(in the rows, 128 means zero)
Rotation paths and how fast each direction turns (degrees each step)
Each turn is a multiple of 5 degrees from 10 to 175, or 0.
Each row of a path follows its step; steps can be skipped.
Rotation 1:
step 0: [129 125 130 125 126 121 127 116 124 133 133 128 136 125 123 133 116 123
 133 121 135 120 135 138 128 126 125 128 130 116 138 127 126 127 123 135
 114 131 118 133 122 117]
step 1: [134 130 126 129 135 137 137 140 127 133 120 123 126 127 118 123 131 127
 128 143 139 139 134 131 124 131 128 134 120 130 134 121 131 127 132 131
 130 139 124 130 131 138]
step 2: [118 132 140 127 133 117 130 129 122 122 127 130 133 133 135 118 119 126
 132 122 124 131 115 116 130 119 131 127 126 123 119 124 131 127 134 122
 127 130 132 118 126 140]
step 3: [131 113 125 121 133 126 119 120 123 127 119 128 128 139 135 131 124 134
 121 133 133 119 135 133 123 128 130 124 130 124 133 126 126 134 128 118
 126 111 123 130 128 118]
step 4: [134 126 126 137 138 126 132 131 131 121 128 134 119 117 112 126 133 125
 131 122 128 129 140 129 121 135 131 124 124 122 126 126 123 127 142 137
 132 134 130 130 136 120]
step 5: [131 131 136 130 116 124 127 131 113 132 135 127 125 127 143 129 126 126
 133 125 132 123 123 136 137 125 129 130 129 122 134 122 123 122 131 129
 132 139 129 128 136 144]
step 6: [127 131 121 124 129 122 121 136 128 127 119 133 134 135 131 117 124 131
 114 134 133 124 124 121 124 128 133 135 117 135 133 142 121 135 118 121
 129 131 126 126 128 122]
step 7: [128 128 135 127 127 134 126 128 132 120 125 144 126 128 126 130 126 117
 138 125 122 129 135 117 122 132 125 116 134 137 125 119 135 128 134 116
 133 129 129 137 129 121]
step 8: [124 127 128 143 118 126 128 117 122 136 131 125 124 121 126 124 130 135
 123 125 131 115 132 132 137 133 124 125 133 131 124 120 124 124 127 131
 125 118 121 123 142 133]
step 9: [130 135 123 117 130 135 136 124 120 136 135 124 135 129 127 123 127 130
 130 127 127 138 134 131 133 132 132 135 122 132 129 140 108 133 129 130
 137 135 135 128 129 120]
step 10: [125 131 137 132 134 133 131 132 133 127 121 137 122 133 139 141 133 119
 123 117 133 132 126 118 141 126 132 126 125 132 129 126 138 136 119 128
 130 137 127 134 126 129]
step 11: [122 135 129 128 122 127 116 117 136 113 128 120 132 123 126 121 134 127
 121 143 132 118 131 125 133 129 125 115 135 133 125 130 124 128 127 124
 121 126 128 128 123 133]
Directions:
[127 127 128 128 128 127 128 127 130 125 127 131 132 130 128 129 131 127
 127 131 128 126 124 127 127 127 129 124 129 131 128 127 130 128 130 124
 129 125 127 123 128 126]  85
[124 128 129 127 127 128 130 132 128 128 126 132 125 130 127 130 126 128
 126 127 125 127 129 128 132 129 128 124 130 126 126 125 128 125 128 131
 129 129 129 126 126 131]  130
Rotation 2:
step 0: [127 135 127 124 136 134 126 131 138 121 131 117 131 124 124 127 133 131
 129 131 118 135 132 125 131 134 134 127 136 137 130 121 120 145 122 127
 135 131 130 126 135 135]
step 1: [135 129 123 124 121 135 127 129 122 131 134 125 141 127 131 133 136 129
 130 130 123 134 118 119 117 130 139 127 132 132 130 113 133 124 123 126
 131 139 123 130 129 128]
step 2: [117 139 116 113 125 134 130 127 123 119 127 120 126 120 123 130 135 125
 134 122 121 131 133 129 125 129 134 126 133 124 128 126 118 131 132 119
 128 135 125 132 128 128]
step 3: [132 139 128 121 131 135 116 136 116 136 132 126 135 120 133 135 136 126
 129 127 122 126 126 132 119 135 127 129 130 125 129 124 130 137 119 127
 124 130 123 117 133 135]
step 4: [121 121 116 117 129 135 119 124 122 130 120 119 128 129 131 133 131 120
 141 121 133 132 118 129 126 123 126 135 133 127 126 124 121 129 129 128
 132 132 118 127 123 135]
step 5: [124 130 130 116 126 131 119 129 118 124 136 116 127 129 137 128 128 130
 131 118 118 124 125 127 121 132 126 138 129 126 115 138 128 132 126 131
 121 129 131 120 126 123]
step 6: [128 123 129 124 133 136 120 117 121 135 129 122 130 124 126 121 126 125
 137 124 126 129 129 132 134 131 121 129 118 135 120 129 128 131 118 121
 135 138 120 119 121 134]
step 7: [125 116 127 127 120 135 111 128 130 126 133 124 125 132 130 132 128 129
 132 115 123 129 139 120 126 124 132 131 134 140 127 135 129 126 128 130
 125 131 120 121 124 126]
step 8: [130 127 130 129 122 133 119 115 133 134 134 124 133 116 121 120 128 124
 120 125 114 123 121 127 128 128 123 132 127 130 121 138 118 127 128 126
 132 137 124 127 126 123]
step 9: [120 129 125 135 122 132 123 123 126 130 143 133 121 123 129 129 123 125
 134 128 123 127 137 119 125 122 125 127 130 133 124 133 129 121 125 130
 136 137 121 122 138 142]
step 10: [127 130 126 125 130 126 118 123 133 131 131 129 124 128 128 130 126 131
 125 124 118 117 123 118 133 130 116 126 141 138 132 125 114 127 129 126
 131 133 116 131 138 122]
step 11: [127 129 132 129 126 130 132 134 119 128 133 133 128 127 124 121 127 135
 126 133 119 127 120 130 123 119 136 133 136 135 120 132 117 122 124 132
 140 133 119 122 138 132]
Directions:
[126 131 127 128 125 127 132 126 126 125 130 129 126 127 128 127 127 127
 129 129 128 125 129 128 127 130 127 128 123 125 125 131 129 128 127 124
 128 132 132 128 129 129]  110
Rotation 3:
step 0: [127 130 127 129 136 134 135 124 138 126 124 144 127 122 123 123 131 133
 130 124 124 133 120 127 137 135 135 130 123 128 133 134 133 118 131 133
 127 124 136 137 138 135]
step 1: [119 132 130 130 126 126 118 128 117 125 126 142 131 136 117 132 131 133
 141 118 131 125 131 125 134 132 129 129 131 124 125 135 131 131 133 127
 120 130 138 119 137 128]
step 2: [127 131 134 125 117 120 115 131 129 125 130 130 116 134 125 127 126 117
 129 131 122 128 121 130 140 121 123 125 131 127 133 123 130 142 122 128
 118 126 125 120 123 122]
step 3: [131 121 128 126 129 120 134 118 137 127 135 129 128 125 143 138 131 118
 117 132 123 136 130 124 133 126 123 127 125 123 123 127 128 138 136 133
 118 126 125 135 122 129]
step 4: [129 131 120 121 129 137 137 124 128 134 134 125 127 120 131 128 134 139
 129 130 134 124 129 127 117 124 125 132 136 131 121 131 121 132 144 124
 115 136 127 133 121 127]
step 5: [129 129 127 120 127 143 133 129 129 125 128 127 131 119 121 120 119 136
 121 125 131 113 127 122 130 121 127 134 130 133 131 137 133 127 118 129
 131 132 130 121 120 117]
step 6: [135 134 126 134 130 118 124 130 132 130 132 130 136 136 128 118 115 133
 114 132 120 124 130 124 133 129 134 123 122 125 120 135 129 116 123 132
 132 130 132 118 129 129]
step 7: [132 135 120 138 132 120 129 129 131 138 131 127 119 131 124 131 126 125
 132 124 127 128 123 136 119 134 127 122 118 126 130 114 126 117 133 138
 123 128 135 120 132 125]
step 8: [124 122 128 123 128 131 133 125 128 126 124 134 124 135 125 134 131 113
 131 127 136 123 119 120 129 150 123 134 127 141 135 123 124 129 132 133
 131 128 129 128 130 128]
step 9: [122 125 134 127 125 121 132 126 126 126 126 137 139 131 125 127 126 137
 133 132 121 125 118 122 133 124 131 130 135 141 133 130 125 143 132 133
 128 126 123 134 134 142]
step 10: [129 126 137 132 133 130 128 124 124 121 140 130 128 126 131 126 128 133
 138 118 117 133 132 130 124 118 128 112 135 128 132 131 140 139 135 126
 127 127 132 123 124 128]
step 11: [137 121 134 122 125 136 122 131 128 126 134 132 121 126 127 126 134 125
 120 127 129 138 126 122 125 132 130 121 136 125 115 122 140 122 125 121
 117 131 118 122 123 121]
Directions:
[126 127 128 128 128 128 126 130 126 128 125 123 129 128 130 129 130 128
 130 129 130 130 132 131 127 126 129 129 127 126 129 127 127 127 125 124
 134 126 126 131 130 129]  0
[133 126 127 129 126 131 126 128 130 129 130 125 130 126 128 128 126 133
 127 128 127 129 130 124 126 129 124 126 129 129 129 128 131 128 126 127
 127 129 127 132 128 127]  55
Rotation 4:
step 0: [134 127 137 137 126 122 114 141 126 123 134 122 139 123 135 123 124 139
 130 125 133 130 117 130 130 128 130 124 128 124 129 127 115 136 130 121
 138 131 135 132 126 139]
step 1: [133 129 130 141 119 132 143 127 130 127 126 128 129 135 136 129 132 136
 132 127 126 131 125 133 124 140 129 127 119 124 132 128 124 124 111 131
 116 129 120 120 131 137]
step 2: [117 132 123 115 125 128 133 132 123 118 130 131 133 126 130 132 125 128
 139 126 124 129 125 130 126 133 110 129 134 124 123 129 115 135 140 126
 123 128 119 138 134 136]
step 3: [127 127 125 126 131 139 121 132 138 133 126 128 128 136 134 128 134 122
 114 144 132 135 125 128 129 122 129 131 127 119 118 132 119 132 122 119
 112 123 129 126 132 129]
step 4: [127 132 130 127 121 132 127 136 123 120 133 137 131 125 133 119 127 131
 139 135 122 117 120 125 127 127 138 132 124 120 127 129 124 140 134 127
 129 127 125 124 107 121]
step 5: [129 132 128 125 134 124 117 132 129 131 118 126 126 138 136 128 135 131
 141 122 128 121 128 117 123 128 135 134 116 124 130 137 131 118 126 126
 118 122 120 128 140 132]
step 6: [122 136 111 130 118 133 121 125 126 125 127 140 133 126 133 138 130 133
 133 136 129 138 123 116 132 129 128 128 133 126 128 120 137 133 133 133
 136 133 117 133 134 123]
step 7: [133 122 117 129 135 138 125 136 128 136 142 134 125 135 122 116 132 125
 119 125 132 128 122 122 120 128 129 125 116 127 127 125 122 124 138 121
 135 126 128 125 140 130]
step 8: [128 116 127 139 134 138 124 129 125 127 132 124 148 121 124 131 131 128
 140 139 128 124 126 126 125 134 129 118 121 126 133 124 132 124 126 128
 125 132 124 136 116 123]
step 9: [122 128 127 134 136 126 123 126 133 128 119 124 124 132 140 124 127 141
 127 125 129 115 129 131 115 132 115 119 115 129 123 129 127 136 127 129
 138 134 124 126 136 128]
step 10: [128 124 134 137 116 138 127 145 115 125 123 122 130 127 130 129 131 136
 124 131 128 134 125 129 130 125 120 123 139 125 135 121 128 129 130 133
 118 136 125 128 141 121]
step 11: [135 124 120 128 131 140 133 123 128 128 127 125 121 133 130 128 130 129
 127 117 120 132 125 122 126 126 132 116 127 130 132 128 109 145 130 120
 124 134 126 129 122 139]
Directions:
[130 129 126 127 127 131 125 130 130 129 131 129 125 126 127 125 129 129
 124 128 125 131 129 131 129 123 128 125 132 129 127 129 128 127 129 125
 128 129 125 131 128 128]  95
[131 125 128 131 124 128 129 129 125 128 129 133 126 125 124 124 128 128
 126 126 128 127 128 126 127 128 129 127 125 128 130 128 127 128 128 130
 123 126 130 127 126 130]  110
[131 128 133 128 131 127 126 128 129 127 129 130 128 128 129 125 130 127
 126 128 131 129 132 126 126 131 129 128 130 127 129 128 126 126 125 125
 126 127 128 128 134 125]  160
Rotation 5:
step 0: [129 128 127 125 126 116 137 124 137 130 128 126 120 127 133 128 134 128
 131 129 132 120 136 137 131 134 122 122 124 127 122 135 111 128 117 131
 126 122 134 125 127 128]
step 1: [119 129 125 130 124 133 133 129 137 130 131 131 127 122 127 131 135 114
 118 120 130 134 130 132 127 123 130 133 126 127 124 129 113 126 126 126
 125 140 117 125 122 127]
step 2: [127 125 132 131 124 126 136 133 137 131 121 121 124 129 128 138 122 130
 127 124 136 135 130 131 117 123 134 136 124 123 121 130 120 131 143 122
 131 124 134 130 133 129]
step 3: [128 136 126 128 126 128 141 128 127 129 115 122 131 129 130 128 130 119
 126 136 129 127 131 124 130 126 127 119 119 117 124 136 121 123 126 128
 141 117 126 124 127 124]
step 4: [132 133 121 120 122 143 129 131 135 130 124 122 127 128 128 127 122 120
 131 131 121 138 126 128 129 130 134 131 122 138 134 130 121 118 133 120
 127 129 117 130 122 124]
step 5: [131 130 125 127 119 129 116 126 120 127 130 126 123 140 127 136 124 128
 129 127 122 134 132 127 122 120 134 129 119 120 121 126 134 126 142 124
 135 124 124 132 134 126]
step 6: [134 134 127 134 124 131 133 132 123 123 125 129 127 130 139 128 120 134
 130 133 116 121 124 123 132 130 125 125 123 125 123 121 130 114 126 132
 127 112 123 122 133 134]
step 7: [131 130 122 125 129 133 124 124 128 125 142 126 126 134 136 119 129 125
 134 124 119 132 123 134 137 137 124 131 119 132 125 130 132 119 129 132
 128 132 130 137 115 129]
step 8: [130 123 122 122 120 119 119 127 121 117 139 136 126 130 140 131 127 129
 118 123 133 131 130 130 131 129 134 137 127 132 118 119 133 129 131 126
 124 126 128 127 133 128]
step 9: [126 131 133 138 127 122 136 138 122 130 141 128 134 118 133 127 131 127
 126 129 123 120 125 130 129 138 119 134 123 125 120 125 128 128 131 127
 128 126 137 122 139 133]
step 10: [133 126 128 127 135 128 130 125 135 113 131 124 134 117 133 121 134 117
 133 127 136 141 126 134 130 133 124 127 123 128 126 126 128 125 122 131
 126 131 141 128 125 132]
step 11: [130 127 123 118 129 128 119 121 132 128 127 125 135 120 130 133 132 117
 120 126 140 122 126 125 130 130 123 134 124 134 125 126 125 139 140 121
 128 132 130 124 137 124]
Directions:
[125 126 131 129 127 128 129 126 124 128 133 124 128 130 128 127 130 126
 129 130 132 129 133 128 127 127 128 124 125 127 130 129 128 128 129 131
 128 127 127 131 127 130]  155
[129 129 127 125 131 127 130 124 130 128 125 128 130 129 131 126 126 129
 128 128 132 128 127 126 130 133 125 126 127 130 128 129 129 126 129 131
 131 127 128 130 125 125]  100
[127 129 128 126 131 131 127 128 130 124 127 125 126 127 130 127 133 126
 129 129 127 125 127 129 128 127 130 127 126 131 127 130 129 128 124 125
 125 129 128 130 125 126]  110
Rotation 6:
step 0: [122 134 120 126 115 126 128 121 119 130 121 127 120 140 129 135 119 127
 133 129 141 118 138 126 127 128 129 128 124 132 115 116 123 123 129 131
 128 138 130 135 122 130]
step 1: [125 135 123 131 140 123 133 129 131 127 117 142 129 134 129 129 115 133
 123 127 127 119 136 136 121 134 136 134 121 126 129 119 139 126 125 124
 127 137 143 132 133 124]
step 2: [122 138 123 137 135 114 121 121 131 125 139 131 127 125 138 116 127 138
 127 140 134 124 138 136 126 135 130 127 131 137 133 124 130 126 127 138
 128 130 127 129 139 124]
step 3: [117 129 117 123 127 123 125 123 127 122 128 127 119 113 132 135 133 141
 130 136 140 124 126 140 128 129 127 131 124 129 123 120 117 122 114 125
 125 127 132 119 126 131]
step 4: [132 132 118 122 123 125 126 127 116 117 127 130 120 125 125 127 129 131
 124 129 134 130 120 127 112 127 129 132 130 127 120 122 135 124 123 130
 130 150 140 133 131 137]
step 5: [128 129 124 130 129 121 130 121 128 116 130 137 122 134 124 132 121 118
 123 142 129 114 131 124 119 142 145 132 133 130 123 136 134 120 121 129
 133 130 129 128 129 128]
step 6: [120 140 132 127 125 117 134 123 123 119 131 138 125 135 133 133 125 140
 136 143 126 118 137 133 125 119 126 131 136 134 127 121 130 120 131 121
 122 121 126 131 127 131]
step 7: [126 133 129 129 125 123 120 124 121 131 121 129 123 128 132 135 112 140
 131 128 150 118 135 135 131 132 125 122 132 125 123 117 134 131 126 125
 126 139 129 122 128 130]
step 8: [126 133 114 126 128 117 133 129 124 125 125 134 124 125 138 135 120 128
 122 120 130 120 131 134 121 136 128 137 113 131 126 120 135 124 125 144
 131 136 132 128 134 121]
step 9: [122 128 120 130 132 117 122 123 130 124 124 138 124 124 135 118 132 136
 126 140 133 123 131 132 116 130 143 125 126 133 125 127 124 127 126 132
 126 123 137 144 131 123]
step 10: [126 135 124 131 138 119 126 121 124 115 130 124 127 123 127 125 134 131
 138 143 136 118 124 131 128 133 122 126 130 128 129 116 118 117 120 118
 130 134 137 123 133 134]
step 11: [130 139 117 119 123 128 126 121 120 129 137 123 117 133 131 132 125 133
 125 132 132 127 136 121 124 130 135 136 130 130 122 123 131 120 117 125
 122 145 131 121 124 136]
Directions:
[128 126 128 127 124 130 127 129 128 124 131 128 126 128 126 130 127 128
 126 130 127 128 126 133 128 128 127 131 133 127 130 131 132 127 128 128
 131 127 126 128 126 131]  45
[131 127 127 127 128 128 126 126 126 125 127 130 126 125 129 131 130 125
 128 131 129 130 125 130 128 126 126 127 123 128 127 131 127 133 128 130
 128 127 128 130 130 127]  70
[129 128 125 129 128 127 124 127 129 126 128 124 131 125 131 125 132 129
 125 126 128 128 127 130 127 128 130 130 128 126 131 129 124 126 125 128
 130 128 131 128 129 128]  55
[126 126 128 128 128 129 128 127 128 128 129 125 129 128 129 131 130 129
 133 128 129 129 130 128 128 131 124 130 127 122 125 130 130 128 129 128
 125 133 129 130 125 127]  100
[129 128 131 126 129 129 128 128 127 127 128 130 131 128 126 127 125 127
 128 128 129 127 125 130 130 126 127 125 128 124 130 124 128 130 127 126
 130 133 133 128 126 130]  115
Rotation 7:
step 0: [124 119 131 126 128 121 133 122 128 137 139 134 121 134 123 123 132 132
 122 119 137 123 127 135 119 131 114 131 132 141 135 129 120 119 120 115
 128 118 125 120 129 128]
step 1: [131 136 128 121 126 122 124 130 144 132 128 133 135 140 128 117 126 125
 123 108 139 134 128 135 125 129 138 129 134 122 123 135 122 127 127 129
 130 127 133 121 118 129]
step 2: [138 134 127 127 135 118 129 124 125 139 123 132 131 135 126 123 129 118
 133 137 123 142 131 120 124 128 125 116 137 120 126 139 122 124 131 128
 133 121 141 133 125 141]
step 3: [131 127 121 126 133 136 128 129 117 135 120 143 129 124 139 132 136 125
 129 122 137 136 147 118 122 129 130 124 131 137 132 122 122 131 126 136
 124 118 124 131 137 131]
step 4: [118 128 135 131 128 131 134 134 136 126 138 143 139 128 130 140 125 129
 125 122 133 125 128 120 132 131 119 133 136 121 123 128 120 124 113 133
 119 131 129 135 142 129]
step 5: [132 134 138 120 135 120 124 129 135 125 125 129 133 121 122 124 117 130
 127 118 127 136 131 122 130 133 117 132 139 133 127 118 145 128 124 119
 132 141 131 128 134 136]
step 6: [128 129 138 119 126 126 128 128 126 115 123 130 118 122 126 119 125 128
 141 125 131 143 123 128 124 125 129 121 131 124 127 114 127 138 133 133
 127 124 144 130 135 115]
step 7: [129 130 136 124 120 125 120 112 125 133 139 143 120 135 127 130 120 125
 133 143 128 131 135 134 129 118 122 127 127 134 124 119 126 130 124 125
 121 117 122 130 132 118]
step 8: [135 130 139 126 125 123 134 130 143 131 128 133 126 129 142 129 122 130
 120 131 139 126 131 130 141 126 130 122 127 135 137 130 126 135 121 127
 120 130 121 108 125 125]
step 9: [128 128 137 124 133 131 128 137 128 126 124 127 134 141 127 122 129 140
 132 129 127 131 121 135 131 118 119 117 129 123 133 127 123 116 121 119
 127 126 137 112 127 142]
step 10: [132 134 125 119 122 127 122 138 123 135 121 131 127 137 124 128 131 121
 128 117 125 129 141 140 115 126 124 120 128 134 132 129 130 121 143 123
 115 128 138 125 134 126]
step 11: [120 124 129 119 129 128 139 131 131 144 135 129 126 133 133 126 118 125
 120 131 142 117 136 124 124 120 129 121 130 125 122 133 119 130 137 134
 125 125 141 140 133 128]
Directions:
[126 129 125 129 132 127 125 131 128 129 129 131 129 126 126 127 126 129
 130 127 127 130 126 127 135 127 128 128 128 128 129 131 127 130 132 125
 130 129 129 126 127 128]  100
[128 129 129 129 125 125 128 131 130 125 127 127 128 125 129 129 130 125
 126 127 129 129 126 128 128 131 129 127 129 125 132 131 126 130 130 131
 124 127 129 127 129 124]  160
[128 126 126 130 127 128 127 127 125 127 131 131 126 129 126 130 126 127
 125 127 130 124 127 129 128 130 132 126 127 132 125 127 126 130 128 126
 125 125 129 129 133 128]  100
[127 132 128 127 128 127 128 132 129 129 129 127 129 129 125 124 128 125
 130 127 126 124 126 130 124 127 128 126 132 129 126 127 130 132 128 129
 131 127 129 129 128 127]  80
[129 128 127 128 130 131 132 131 130 129 126 128 123 126 131 127 127 127
 127 124 131 129 130 128 127 129 130 127 125 133 129 128 130 130 128 129
 130 130 127 127 126 126]  145
Rotation 8:
step 0: [132 121 120 122 131 123 134 124 117 119 129 121 133 127 131 133 122 120
 131 140 123 118 130 131 125 116 122 135 124 134 142 134 132 120 124 122
 134 127 133 131 137 135]
step 1: [138 135 139 134 127 124 127 129 136 120 139 125 128 125 123 124 125 127
 120 132 129 129 138 131 131 126 121 122 142 131 122 132 128 126 122 134
 123 126 126 116 141 142]
step 2: [124 136 132 133 114 135 129 127 131 136 124 120 129 124 139 135 129 133
 137 128 123 123 121 120 122 128 125 132 128 133 141 128 123 119 130 136
 123 123 135 132 140 137]
step 3: [133 126 127 118 131 120 130 128 130 111 132 131 127 140 138 129 122 129
 127 136 121 122 125 129 124 115 126 136 130 129 130 134 133 123 120 129
 137 115 124 123 140 122]
step 4: [129 134 133 130 122 128 118 131 134 129 128 125 142 122 122 123 131 129
 124 128 132 128 123 127 121 132 121 132 134 122 123 129 129 124 117 136
 122 136 114 119 144 140]
step 5: [120 128 126 134 121 132 137 130 133 130 125 122 120 141 131 131 138 142
 127 135 126 122 127 115 123 129 138 134 129 122 137 129 129 117 132 135
 128 125 133 131 141 128]
step 6: [130 127 120 118 137 135 121 137 123 120 133 128 136 137 141 132 132 138
 132 128 119 124 128 132 131 119 125 129 127 124 122 121 133 129 116 130
 136 126 120 118 136 127]
step 7: [128 123 124 135 121 134 124 121 125 135 134 123 141 131 122 123 123 123
 125 131 131 122 138 119 118 130 131 131 128 114 130 133 132 121 124 133
 127 144 118 124 137 135]
step 8: [134 128 121 132 124 133 136 131 129 124 132 117 122 131 127 127 147 136
 123 136 118 127 137 120 132 127 130 123 131 123 132 114 134 126 130 127
 131 123 141 127 139 130]
step 9: [134 133 129 129 135 140 116 124 127 132 139 123 133 133 148 129 120 125
 138 127 118 123 132 125 131 124 128 129 125 128 126 121 138 130 127 135
 129 125 122 119 125 134]
step 10: [138 117 127 133 113 131 131 120 127 128 132 128 138 118 122 120 127 116
 124 136 120 123 132 118 121 124 127 130 127 121 139 131 133 128 122 125
 134 126 122 134 136 127]
step 11: [140 133 133 129 130 125 130 128 136 126 133 113 122 128 135 122 135 134
 115 137 127 133 124 123 133 133 128 128 135 129 130 117 142 129 129 125
 121 121 131 117 129 136]
Directions:
[127 129 131 128 129 125 129 129 129 126 128 127 129 126 130 125 126 130
 130 129 129 131 123 128 127 127 127 128 134 130 129 129 127 125 128 130
 128 128 127 131 129 124]  35
[130 129 128 127 128 126 129 129 123 125 127 125 125 128 124 131 131 129
 128 130 126 128 128 127 128 128 131 125 126 130 129 131 131 126 126 128
 126 126 128 128 128 123]  140
[131 125 131 132 126 129 128 127 130 125 128 131 132 127 127 130 130 128
 127 126 129 126 128 130 127 130 126 123 128 125 129 131 126 127 130 132
 127 128 125 127 126 127]  125
